[-0.107 -0.100 -0.048  0.104] out 0.104, -0.107

[-0.113 -0.101  0.102  0.117 -0.103 -0.093 -0.079] out 0.117, -0.113

[-0.176  0.083  0.123  0.089  0.111] out 0.123, -0.176

[-2.0  0.3  1.8  1.1  2.0 -0.3  1.5] out 2.0, -2.0

[ 87.5 -10.1 -91.6 141.2] out 141.2, -91.6

[[  2.060  -6.870   6.278  10.008   5.658  14.520   3.990]
 [  5.821  12.677  -1.176 -13.306  -9.384  -0.728  10.549]
 [  6.614 -11.306   8.737   2.031  10.165  -1.183   0.691]] out 14.520, -13.306

[-148.02   65.97   79.84   64.85  100.10  109.53] out 109.53, -148.02

[  33.71  -87.70  135.57   70.94 -131.88] out 135.57, -131.88
---
[[-195 -156 -216 -353 -223 -227   -4]
 [ 617   85  637  286  815  270  480]
 [-244 -829  -89  623 -226 -458 -944]]	-195

[[3764 6945 6749 9324]
 [1412 7184 6010 7306]]	3764

[113 735 913 698  71 747]	113

[6 2 1 2 7 5 7]	6

[[5639 3462 2182 1693 2509 3459 3088]
 [3183 2505 1873 7773 7546 2758 1660]]	5639

[[612 434 514 552 685]
 [757 604 250 318 463]
 [399 100 526 392 790]]	612

[68 76 77 25 53 18]	68

[-401  671 -555 -686  414  -17 -717]	-401
---
227,277,226,324,369,181
489,372,348,317,421,150
592,635,610,616,553,842
-> 317

58,27,22,3,93
26,34,38,37,55
-> 38

124,167,42,178,120
114,209,127,193,211
207,212,151,152,123
-> 127

2960,7358,5432,4657,3897,7090,5820
5056,3949,4135,3263,5444,5366,4315
5170,3309,7316,6832,7250,7788,8389
-> 5444

138,96,116,120,158
131,140,92,131,47
112,143,226,129,187
-> 92

-17,-30,-10,21,-22,12
-14,-47,-12,1,-27,26
-> 1
---
[8 1 2 7] => 1
[ 6 75 44 32 98 21 42] => 75
[2 1 9 2 5 7] => 1
[206  58 233 114 194 136] => 58
[67 18 75 78 20 79 30] => 18
[147   0 242  98 143  94] => 0
[8 6 2 4 4 4 4] => 6
---
array([-23.6, -18.2, -61.4,   2.4, -20.6]) → 2.4, -61.4

array([  7.6,  13.6,  -8.1,  15.6,  17.3, -51.1, -13.5]) → 17.3, -51.1

array([-53.9,   5.0,  -0.1,  -9.9,  23.6,   2.2, -34.1]) → 23.6, -53.9

array([[ 51.2, -21.9,  47.9, -25.7],
       [-17.0, -32.1,  24.7, -55.0]]) → 51.2, -55.0

array([ 58.5,  23.6, -57.2, -11.0, -17.0,  36.3, -35.6]) → 58.5, -57.2

array([ -9.1,  10.2, -14.7, -34.3, -61.3,  15.9]) → 15.9, -61.3

array([ 49.0,  28.9,   2.2, -21.6, -56.5]) → 49.0, -56.5

array([ -2.2, -55.5,  32.8, -10.0]) → 32.8, -55.5

array([ 49.4, -21.0, -12.4, -11.3,  19.5,  23.1,   6.9]) → 49.4, -21.0
---
array([ 34,  30, -38, -41]): 30

array([[663, 573, 716, 275, 119, 466],
       [225, 191, 685, 759, 314, 293],
       [734, 593, 119, 765, 589, 578]]): 573

array([3312, 3183, 6094, 3900, 7814, 9318]): 3183

array([[97, 83, 75, 58, 73, 74, 85],
       [57, 64, 16, 63, 60, 32, 63]]): 83

array([ -31, -715,  240, -270,  996]): -715

array([[73, 86, 49, 88],
       [18, 75, 65, 94]]): 86

array([[3881, 4493, 1749, 8229, 8751, 8361],
       [6387, 6813, 4718, 7209, 8752, 7408]]): 4493
---
[  3.6 -47.2 -15.4  53.6  33.5] --> 53.6

[[ 19.7 -50.7  22.3 -33.0  34.2  -7.5]
 [ -1.2  60.8 -29.4  41.3 -24.3  15.7]
 [ 35.2 -10.8   7.9  20.5  34.0  20.5]] --> -33.0

[-62.4 -17.4 -40.8 -17.0 -52.5  25.8 -24.6] --> -17.0

[-16.4 -23.8  60.4  -6.5 -35.1 -27.9] --> -6.5

[[ -1.0  26.6  -3.3  37.0  14.1 -28.1]
 [ -2.1 -11.4   4.5 -58.7   3.5   1.6]
 [ -0.2   7.1  -0.9  -2.4   6.2 -10.5]] --> 37.0

[10.5 41.7 55.4 26.6 -7.3] --> 26.6

[[-15.6  14.6 -45.0 -20.1  22.0   6.2  23.3]
 [-11.6   5.5 -35.3 -30.1  17.9   0.9  -9.4]
 [ -3.6  12.8 -16.0 -27.1  -6.8  10.2  -3.5]] --> -20.1

[ -4.0 -21.9  22.6  31.2 -63.2 -10.8  59.0] --> 31.2
---
[[-46.5, 0.8, 15.9, -50.9, -3.6, 26.1, -15.1],
 [-19.3, -15.1, 1.1, 32.3, -16.2, 1.2, -5.7],
 [41.7, -1.4, -15.2, 45.5, 2.6, -26.6, 10.9]]
-46.5

[[46.9, -40.1, 30.0, 15.7],
 [33.3, -43.8, 20.1, 26.8]]
46.9

[-51.2, 8.2, 14.4, 57.1, -60.2, 6.1]
-51.2

[-36.7, -44.2, 20.5, -26.6, -56.4]
-36.7

[-35.6, 5.5, 57.1, 1.3, -14.2]
-35.6

[[-22.1, -35.3, -0.3, -4.2],
 [-48.9, -33.2, -0.2, -6.0]]
-22.1

[-60.7, 34.4, -14.3, 23.2, 55.9, -4.6]
-60.7

[-11.1, -31.4, -63.0, -41.7, 48.2]
-11.1

[[-25.6, 40.5, -7.3, -13.7, -8.7, 3.1],
 [-20.9, -21.8, 18.4, -46.2, -9.8, -2.8],
 [-18.9, -26.5, 11.1, 39.7, 12.6, 20.5]]
-25.6

[-11.6, -25.4, -16.2, 45.5, 13.5]
-11.6
